which system made each run
zezi, trace 1 (10 x 22)
[[  4  33 -10  14  22 -33  49 -30   6 -52 -13 -43   8  13  18  14   2 -44
    7  18  -8   6]
 [ 23   0   3 -59 -20  43 -45  -2  16  16  35  45 -20  10 -18  -3  13   0
   24 -23   7  -3]
 [  7   1  30  51  -8 -21  40   5  21  20 -44   3  29 -13   7  -2 -22  20
  -57   8  -5  23]
 [  0   3 -37 -15 -22  -1 -36 -21  -9 -16  -2 -47  -6  39   4  16  20 -31
   48  10  -6 -58]
 [-16 -27  12   5  -8  23  -4  22 -32  37  17  53   5 -43 -12 -19 -16  57
   -9 -17  10  19]
 [-25  33  -3  27  43 -35  39  -8  14 -30 -28 -55  -8  -2  24  22  -4 -19
   -6  21  -1  -3]
 [ 12  -4 -10 -48 -11  10 -41   5   8  -3  56  37 -10   4 -29  -6  32 -17
   51 -32  10  -5]
 [  6  23  38  24  -4   6  38  29  20  13 -29  14  14 -20  -1 -19  -5  27
  -68  26  -6  32]
 [ -2 -14 -29  -2  -3 -11 -35 -14  16 -21  -1 -59   1  59   7   8  15 -55
   23  -1  -3 -36]
 [ 16 -25   1  -9 -31  29  -4  14 -61  16  17  58  11 -26 -13 -31 -12  40
   -4  -8  -4  18]]
tek, trace 2 (10 x 22)
[[-62 -32 -32   2  16  23  21 -15 -35 -15  42   3 -12 -11  12  23   0   6
   -7  42   3  11]
 [ -5  24  40   2  17 -11  63 -37  -6 -47  -6 -12  13 -11   4  13 -26  23
   -6   6  53  14]
 [ 22 -27  29 -50  16  38  10 -28  45   5  -6  24  -3  10  34  -5 -45  -6
  -11 -22 -16  44]
 [ 45  -9  11   7 -60  18 -20 -37  20  13  -3  21  33  31 -36  -4   1  -4
   -8 -29  26 -24]
 [ -2   0  -4  22   4  -7 -51  24  15  54 -38  -6 -10 -24   3  -8 -15  18
   23 -49 -23 -32]
 [-23 -12 -50   8   1 -22 -37   5 -16  25  28   8 -26  12 -13  50  38 -20
   30  22   0 -36]
 [ -7  56  13  -3  26 -45  16  21 -11 -36 -22 -53 -19  -3  10  11  20   2
   27  25  16 -22]
 [ -2   0   5 -53  28   2  17  30  26 -27  30   3 -12   8  18 -16  23 -33
   -6  28 -31  51]
 [ 34  26  13  15 -48  14  39  -6  -1 -38   3   1  45  11 -26 -42  19 -14
  -41  22  -4  19]
 [-19 -16   0  23   9  44  -7  26  -8  23  -7   7  14 -33   2 -58 -32  17
  -36 -33 -26  20]]
zun, trace 3 (10 x 22)
[[  8   0 -17  35  15 -16  42   0 -70 -29  -3  -2  -4  22   7   8  -3  -5
  -41  49  19  12]
 [-31  -6  28 -36  54  25 -25   3  24  -8  -8 -42 -28   8  29  -4 -35  19
   12 -27  32  -8]
 [ 57  22  10 -33  -9   7   2 -11  12  11  17  76 -28   8 -21  22  13 -12
    1  -3   9  21]
 [ -3   6  25  18 -54   8 -19   4  42  20 -34 -37  25  34 -12   3  16  15
  -42  27  15 -37]
 [-15 -21 -11  17 -14 -28  -8 -16  10  -2  24   7  41 -39 -17 -14   0 -13
   67 -62 -20   1]
 [  9  25 -34  49  -4 -14  32   7 -74  -5 -21   6  -7 -14   4   4   0   1
  -22  38 -17  -6]
 [-57 -12 -12 -18  52  20 -30  10   8 -17  14 -58 -29  15  17  -1  -4  -9
   11  -3  19 -19]
 [ 49  30  16 -45  25  -6   7  30   8   3   9  58 -37 -11  -2   0  12 -10
    8  -4 -14  44]
 [-12 -12  15 -14 -53  41 -11  -5  38  28 -17  -6   8  29   5  11  10  20
  -52  53  -7 -12]
 [ -8 -33  18  -1 -19 -32   6 -12  32 -26  35  -3  62 -12 -18 -27  12 -12
   38 -46  -1  21]]
zezi, trace 4 (10 x 22)
[[-45  -9 -10 -36   4  52 -15 -28 -18  -8  32   1 -17 -23   3   9 -19  32
   43 -16  23 -23]
 [ -7  34  19  40  49 -17  38   0  14  -1  -9  21   0 -54  -7  -6 -32   6
   -4 -44   7  33]
 [ 16  57 -18  -6  -3 -12  -1 -14  43 -14  20   3 -19  17 -28  32  49 -55
   16  17   2 -19]
 [ 22  -9  37   1 -31   3 -39  47  14  32   2  28  11  20 -35 -18  27  31
  -35  -3  31  -3]
 [ -6 -16 -20  39  -8 -34   0  32 -28   1 -39 -53  19  21  25 -14   9  -9
  -25  36 -36 -11]
 [-33 -50 -27 -38  -6  28 -25  -2 -49 -19  44  -6  -4  13  13  -5   4   7
   31  12   3  -6]
 [ -8  -2  33  -6  48  10  43   6 -14 -15  -9  15  -2 -40  30 -24 -50  29
  -17 -17   1  54]
 [ 14  29 -14 -23  15  -5  20 -47  57 -25  11  -4  -8  13   9  26   5 -65
   27  -7 -23  12]
 [ 42  12  33 -20 -53  31 -11 -16  32  20   6  50  14   6 -35  -2   7  19
   -9 -18  23  -3]
 [  9  14  -2  53 -21 -10  -6   1  11  32 -65 -34   8  13  11   5 -14   1
  -38  10 -17 -33]]
Teluv, trace 5 (10 x 22)
[[-29 -12 -34   7 -46  27 -49  26  -7  32  27   8  -1  -2 -27  -3  45   7
   -2  22 -19 -36]
 [-12 -17   9  12  43 -20  19   5 -17  27 -15  31 -10 -56  26   3 -47  33
   15 -39 -15  32]
 [  2  12 -39  14   1 -14  29 -13  -3 -28  -7 -30   3  30  17  15  16 -56
  -19  53 -38   2]
 [-24 -12  11 -38   5  46 -16   5 -45 -37  32 -22   0   0   0 -35  -8  36
   20  -8  39 -12]
 [ 37   0  48  -1   3 -21  25 -32  61  -5 -31   2  23  19   6   3 -29  -9
  -15 -31  16  27]
 [  9   3 -29   2 -61  23 -49   6   6  25  12   3   4  33 -32   7  48 -15
   -5  24  -6 -48]
 [-16  -6   9  14  39  -4 -11  10 -15  41  -5  38 -26 -50  -1  10 -37  43
   16 -46  17   4]
 [ 11  18 -27  32  15 -55  29   2   7  -9 -18 -16  -4  13  14  30  21 -54
   -5  33 -37   8]
 [-32   9  -5 -41   1  31 -10  26 -49 -37  35 -19 -15  -6  -1 -21  25  28
   17  30  19 -16]
 [  3   2  57  -2  19 -16  39 -13  49 -21 -16 -10  31 -17  10 -15 -33  15
  -11 -31  16  40]]
Teluv, trace 6 (10 x 22)
[[ -5 -18  -2  11  31  52  26 -12 -14 -12  30  36  -1   6  -8 -21 -31 -10
  -56 -10  21  44]
 [ 17 -48  -3  -1  13 -10 -44  13  11   2 -25 -43   8  60  25 -23 -15 -33
   -9 -25  -6  -8]
 [  1 -41   4 -46 -18   3 -18 -35   0  14  22  36 -18  31   6  56  -1  15
   23  17  31  -7]
 [-14   6  21  51 -10 -24  10  -8  -6  22 -54 -24   9  -4   6  33 -20  45
  -24  14  31 -32]
 [ -3  47 -26  -9 -17 -16  -8 -25   4 -10  -7 -24  -9 -23  -2  22  17 -13
   74  -8 -20 -46]
 [ 17  58   7  19   8   8  47  -1 -36 -28  21  37  -7 -29 -36  -9  10  10
  -19   5  34  17]
 [  5  38  11   6  31  -2 -23  55  41 -12 -11 -44  -4   7 -10 -50  20 -34
  -18 -24 -13   2]
 [  3 -37   4 -43 -10  -7 -15  25  19  -2  61  51  11   1 -17  -6  38 -12
   20  -2 -11  40]
 [-12 -34  25  10  -8   7   2  38   9  42 -28  11   9  -4  23  -8 -16  40
  -61  30 -17  28]
 [-47 -43 -36  -6 -15   5 -12 -30  18  13   4 -27  15 -16  32  15 -12 -13
   41  -3 -55 -14]]
bam, trace 7 (10 x 22)
[[-43 -16  -9  24  38 -44   9  21  29  35  -7   8 -23 -20  17  50  12  -3
   -9  24 -21  18]
 [  2 -35   0 -41 -61  31   8 -24 -20 -29  21  -7  43  16  14 -26   5  10
   16  28 -21   7]
 [-37  18  25  15  32  31 -21  22  36  35  -6   1 -15 -43 -10 -12 -22  35
  -11 -45  21  -7]
 [ 19 -19 -36  45 -26  -6  34 -49 -13   7  -9  21  20  17   5  24 -13 -38
  -27  19 -30  11]
 [ 39  28  17 -46   6  41 -31   9  -8 -24  -4 -16 -13  17  -1 -51 -14   0
   19 -40  16 -14]
 [ -6 -10   2  39  48 -64   6   9  18  25  -7  20 -23   1  -3  54   1 -10
   -9  -7  22  11]
 [ 32   0   7 -43 -55  -4  18 -13 -26 -37 -15 -20  21  26  25  -9  15   5
   21  49 -20  -4]
 [-46  20  21  -8  16   9 -40  28  36  21  18  -9 -18 -29 -26   8  20  36
   19 -26  39 -29]
 [-14  -4 -24  55 -28 -19  53 -17 -26  -7  -1   9  31 -12  -3  18  10  -7
  -33  47 -23  12]
 [  5  37 -10 -45  -9  68 -31   8  11 -18  15 -22  -9  -2  -7 -53   5 -18
   17 -21 -19 -16]]
zun, trace 8 (10 x 22)
[[-39 -12 -12  11 -52  48  -3 -50  11  -6  13 -31  26  19 -16  13   3   5
  -13  27  23 -42]
 [ 12  20  11  38  35 -52  18  14   6 -28  10  -3  22 -20 -23 -26   0 -27
   19 -61  14  21]
 [ 15  16 -35  12   0  41 -10  -8 -44  34 -45   7 -39  -4  26   7 -35   7
  -10  12 -32 -27]
 [-20 -17 -12 -18  18  -7 -42  27   6 -25  50 -20  -9  43 -25   0  46 -30
    5   6  39 -15]
 [ 17  14  36 -16  10 -37   5  46  23  36 -37  21 -10 -40  21  -2  -3  33
    9  -6 -33  27]
 [-24 -22 -30 -22 -60  38   5 -49   2   2  26   9  14  11   3  30  14  -3
    7  48 -20 -18]
 [-11  21  35  26  20 -37  36  19  16 -49  13 -29  40 -15 -18 -36  17  -6
  -13 -13  21  29]
 [  1  -3 -19   6  18  44  13 -32 -10  27 -33  19 -21 -28  36   1 -64   3
   -2 -24 -39  10]
 [ 23  -7 -17  -8   0  15 -19   1 -30 -39  35  -6  -5  65 -23 -10  25 -35
  -22  14  44 -10]
 [  2  -3  49   3  28 -25 -27  51  25  38 -34   0  -8 -18   9 -11 -17  44
   -7 -37  12   7]]
tek, trace 9 (10 x 22)
[[ 15 -20  27 -54 -35  16  -8  38  20 -10  18   9  28   2   7 -47  25   9
   -5  13 -36  35]
 [-17   5  -1  40 -67  14  13  -5  16  13   5   7  55 -27 -27 -27  18  10
  -24  14 -28  -3]
 [-59   1 -34  50  23  36   1 -11 -10  21   4  -8  -2 -45  -3  -7 -30   3
   -8 -25 -14 -13]
 [-16   0 -18  28  46  -1  18 -32 -30  -2  19  26 -35   6  -8  51 -19  -4
  -11   0  50  -1]
 [ 40   0  29 -34  32 -17  10 -18 -18 -23 -38 -17 -25  35  39  17 -39   9
   10  -3  31   6]
 [ 40 -28  36 -69 -32   2 -25   9  26  -2   9  19  11  31   5 -15  12  10
   20  -7   1  20]
 [ 14   8  13  10 -73 -12 -15   8  41  27 -21  -4  43 -10 -15 -13  29   9
    7   0 -35 -20]
 [-54   9 -44  31  -3  20 -31  15  21  28  12 -21  -1 -37 -15 -11  16 -16
   15 -15 -40 -29]
 [-26  37 -34  51  42 -20  18   0 -20  -8  21   5 -31  -9 -26  35  19 -27
  -10  13  28 -11]
 [ 20  18   4 -14  58  -9  25   9 -39 -39 -19 -23 -36  23  36  -1 -25 -14
  -14  18  12  20]]
sogu, trace 10 (10 x 22)
[[  1  -6 -16  42  18  26  31 -27  20   8   9  34  17 -22  -7 -23 -35 -36
  -31 -38 -27  41]
 [ 59   7 -24  -7 -14  41 -35  -1 -17  -2 -17  -6 -14  57  -2 -33  -8 -42
  -26 -10 -11 -18]
 [ 28 -43  -1 -34  14 -15 -25   5 -38 -10  40  42 -16  33  -7  12   6  -3
   26 -14  34  15]
 [ 15   0  -1   4  -7 -75  11   0 -17   2 -25  -2  -8  13  18  55  20   6
   27  38  -1 -15]
 [-45  13  28  -4 -36  -4  -9  -9  14   6  -9 -33  19 -30  -4  15   8  62
   34   6  26 -46]
 [-53  25  -5  49  34   4  38 -15  27   1   9   2   9 -62 -12   4 -19  -1
   -6 -28  -2  15]
 [  4  51 -30   4  -7  59 -11   2  28  -6  -6 -26 -10   5 -10 -40   7 -49
  -24  -5 -40 -14]
 [ 20 -14   0 -33  17  34 -17  28  -9 -27  53  29  -8  28 -21 -40  17 -25
  -21  -8  17  34]
 [ 39 -24   2 -23  18 -50  -6  40  -6   8 -12  16 -17  37  28  16  18 -22
   -9  34 -25  31]
 [ -4 -36  28 -22 -63 -16 -15  10 -22  12 -17  -9  28  12  19   7  10  60
   15  36   3 -18]]
sogu, trace 11 (10 x 22)
[[-22   8 -29  27  35  12 -54  30 -27  11  11 -22 -25  -6 -20 -21   1  -5
   21 -44  20 -42]
 [-18  31 -54  -8  14   9   6  11 -30  -8  41  25 -36 -22 -11  17  35 -29
   22  34 -25   1]
 [-17  35  22 -44  10   6   8  25  12 -41   2 -46 -19  26  12   0  34   6
  -19  62  18  -9]
 [-25 -16  46 -42   7 -17  12  27  51  -3  14   6  20 -35  18 -15   5  25
   13  -4 -21  49]
 [ 12  -5  17  40 -37  -3  31   4  24  21 -31  11  43  -9   0 -16  -5   8
  -55  21 -33  26]
 [  0 -45   3  12  -4  50 -37   3 -13  26 -20  -7   9  19  10 -39 -46  17
  -33 -38   7  -9]
 [ 24 -35 -41   9  14  10  11 -35 -58   1  13  43 -11   0  15   8 -33 -24
   14 -21 -20  20]
 [ 46  25  -5 -26 -16   0  -6 -35 -25 -19 -24 -14 -27  51  11  33  -2  -9
   14  24  29 -37]
 [-11  -5  29 -29   8 -44  -6 -19  26 -18  22  -5   7  -4 -10  31  12  16
   63 -28  45  -5]
 [ -5  49   4  49 -15 -58  23   6  31  11 -16  -3  19 -35 -26  21  32  -4
   12   1 -10 -13]]
bam, trace 12 (10 x 22)
[[ 10 -24  -2  36   3   8   0  -3   6  54 -40  23 -14  16  14  24 -30   6
  -62  12 -10   6]
 [ 34 -18  -6  -7 -29  11 -28 -31 -15 -19 -23 -40  26  41  10 -25 -23 -18
   27 -36   3 -35]
 [  1  23   4  16  51 -20  -5   2 -35   9 -15  10 -41 -20  -2  26 -29  26
   26 -30  45 -17]
 [ 11  24  -1 -11 -13 -20  39 -42  10 -36  -9 -18  -3  35  12  47  16 -27
   -4  58  12  -7]
 [  4  42  34 -37 -25  -8  -6  18  24 -21  25   3  15 -27 -33 -19  39  20
   45 -16  18  -6]
 [-21  19  -8  41  -6 -12   7  39   3  33   5  31 -12 -18 -23  22  39   9
  -47  47  -8   8]
 [ -9 -12 -25  -3 -43  23 -18  16  -6 -26  15 -43  36  20  -3 -55  27 -31
   -5  15 -39 -10]
 [-38 -17 -17  15  57   8 -21  37 -23  17  22  13 -19 -41   4 -24 -19   7
   16 -46  -7  17]
 [ -8 -42 -12  -7  20  13  37 -33  -1 -12  -4  -1  -2  25  42  20 -35 -25
  -35  32 -24  40]
 [ 14 -18  40 -52 -10  20 -11 -23  40  -6   0  -2  18  -4  10 -23 -29  16
   39 -54   7   9]]

runs to name
trace 13 (2 x 22)
[[-31  13   8 -21 -26  -9  37 -46  60 -27  17 -16  31 -23  10  20  13 -17
   34  12 -26  12]
 [  8  50  -6  25 -13  37  54 -15  -8 -33   3   3  26 -32 -15 -44 -10 -13
  -27  -1 -20  20]]
  zun
trace 14 (2 x 22)
[[ -4 -42  19  -6 -21 -14 -41  10  64  42  12  22  30  -3 -12  -5  10  -2
   17 -49 -16   8]
 [  6  33 -45  34 -42  -5 -15 -22  -2  30 -14   3  -2 -17 -17  26  21 -16
   31   1 -34 -49]]
  tek
trace 15 (2 x 22)
[[-28 -33 -31  30   8 -37 -35  25 -14  17  11 -21 -10  38  -6  34  34 -19
   -9  31  11 -25]
 [ -9  15  21 -43  12 -40  -8  43   0 -12  -8 -23  -6 -32  28  -7  15  26
   62   2 -22   3]]
  zun
trace 16 (2 x 22)
[[ -5 -12   2  27   5 -54   5  15  53 -11  20 -15  39   9 -16 -10  33 -50
   -1 -15 -20  25]
 [ 28  26   1 -34 -55  49 -13  19 -19 -26  13  -8  10  30 -18 -40  35   0
  -18  34  -1 -16]]
  zezi
trace 17 (2 x 22)
[[-10  27  16 -38  -6  -7 -20 -10  14 -14 -31 -65 -23  23  26  26   6  17
   34  25  14 -49]
 [ -7   2  18 -40  17 -35  -8  22  62 -17  42   3   8  -2 -11   1  42 -30
   36 -13  -9  27]]
  tek
trace 18 (2 x 22)
[[ 11  17   4   4   6 -22 -59  80  14  34  -4  -3 -18   1 -21 -24  39  -1
    1 -16 -11 -14]
 [-18 -35 -26 -17 -34 -26 -25  20   4  43   4  19   1 -13  19  26  27   7
   29  30 -60  -2]]
  zun
trace 19 (2 x 22)
[[-23  -6  -5  -7  20  15  12 -22  56 -22  64  19  13  -4 -30  -2  17 -46
    2 -27   9  32]
 [ 40   2  29  -6   1  -6  31  34   1  11 -12  49  10 -27   9 -31 -12  11
  -29  -4 -35  61]]
  bam
trace 20 (2 x 22)
[[ 33  -3  11 -31  29 -25   5 -36  17  -3  -4  28 -13 -10  19  24 -34 -15
   56 -54   0  19]
 [ 12  25  -8  30 -21   0  14   6 -13  -5   1   4  -4  41 -25  21  37 -15
  -61  60  27 -14]]
  Teluv
trace 21 (2 x 22)
[[ 10  40   4  18  40 -31  -2  38  31  33 -12  28 -21 -48  -8  -1   6 -11
   11 -37 -30  19]
 [-17   1 -37   7  13 -25  10  43 -16 -11  40  18  -5 -10  -8  -3  50 -36
   -7  42 -39  28]]
  Teluv
trace 22 (2 x 22)
[[ 26 -16  12   3 -35 -33 -30  37  13 -11  -7 -36  35  56 -10 -27  40 -22
  -20  19  -1 -12]
 [-20 -14  23 -54 -17  35 -28   4  27  38  14  34 -19 -24   5  19   0  47
   27  -1   1  -2]]
  Teluv
trace 23 (2 x 22)
[[ 28  38 -20  15  11 -17 -38  28  13  -6  15  -4 -23  33 -40   0  48 -52
    1 -10  22 -27]
 [ 21 -21   8  11 -22 -16 -20  61 -27  24  11  38   0  23 -19 -10  38  16
  -45  36   6  14]]
  zezi
trace 24 (2 x 22)
[[-19  21  -6  14  18 -22  48  22 -43 -17 -28 -22  -4 -34  39  -3  -9  17
   -4  45 -36  19]
 [-21  11  26 -49 -27  75   2 -29  45  11 -10  -9  -4  -4  19   1 -19  31
  -15  23  -9  -7]]
  sogu
trace 25 (2 x 22)
[[ 36  -6  24 -40  -3  12  28 -19 -41 -21 -38  -2 -14  24  47  10 -38  30
   -6  35   6  11]
 [-26   1  35 -19   0  40  -6 -28  30 -11  34   6   3   9 -30  10  -3  29
  -13 -15  75 -10]]
  zun
trace 26 (2 x 22)
[[ 12 -47 -50   5   3  10 -31 -27 -43 -10  27   2  -5  41  -1   3  -6 -42
   20 -19   7 -15]
 [ 12  16  36   3  24 -35 -17  71 -38  -1 -22 -11 -18   3  -3 -16  13  43
  -14   6  36  -4]]
  zun
trace 27 (2 x 22)
[[-43 -26 -35 -34   7  -9   3  -1  -5 -11  27 -13  -2 -24  35   8  10 -16
   50  21 -58  15]
 [-25   6  44 -34   4  39  33 -17  28 -33  30   8  22 -28  -7 -25 -14  28
    0 -15  30  33]]
  zezi
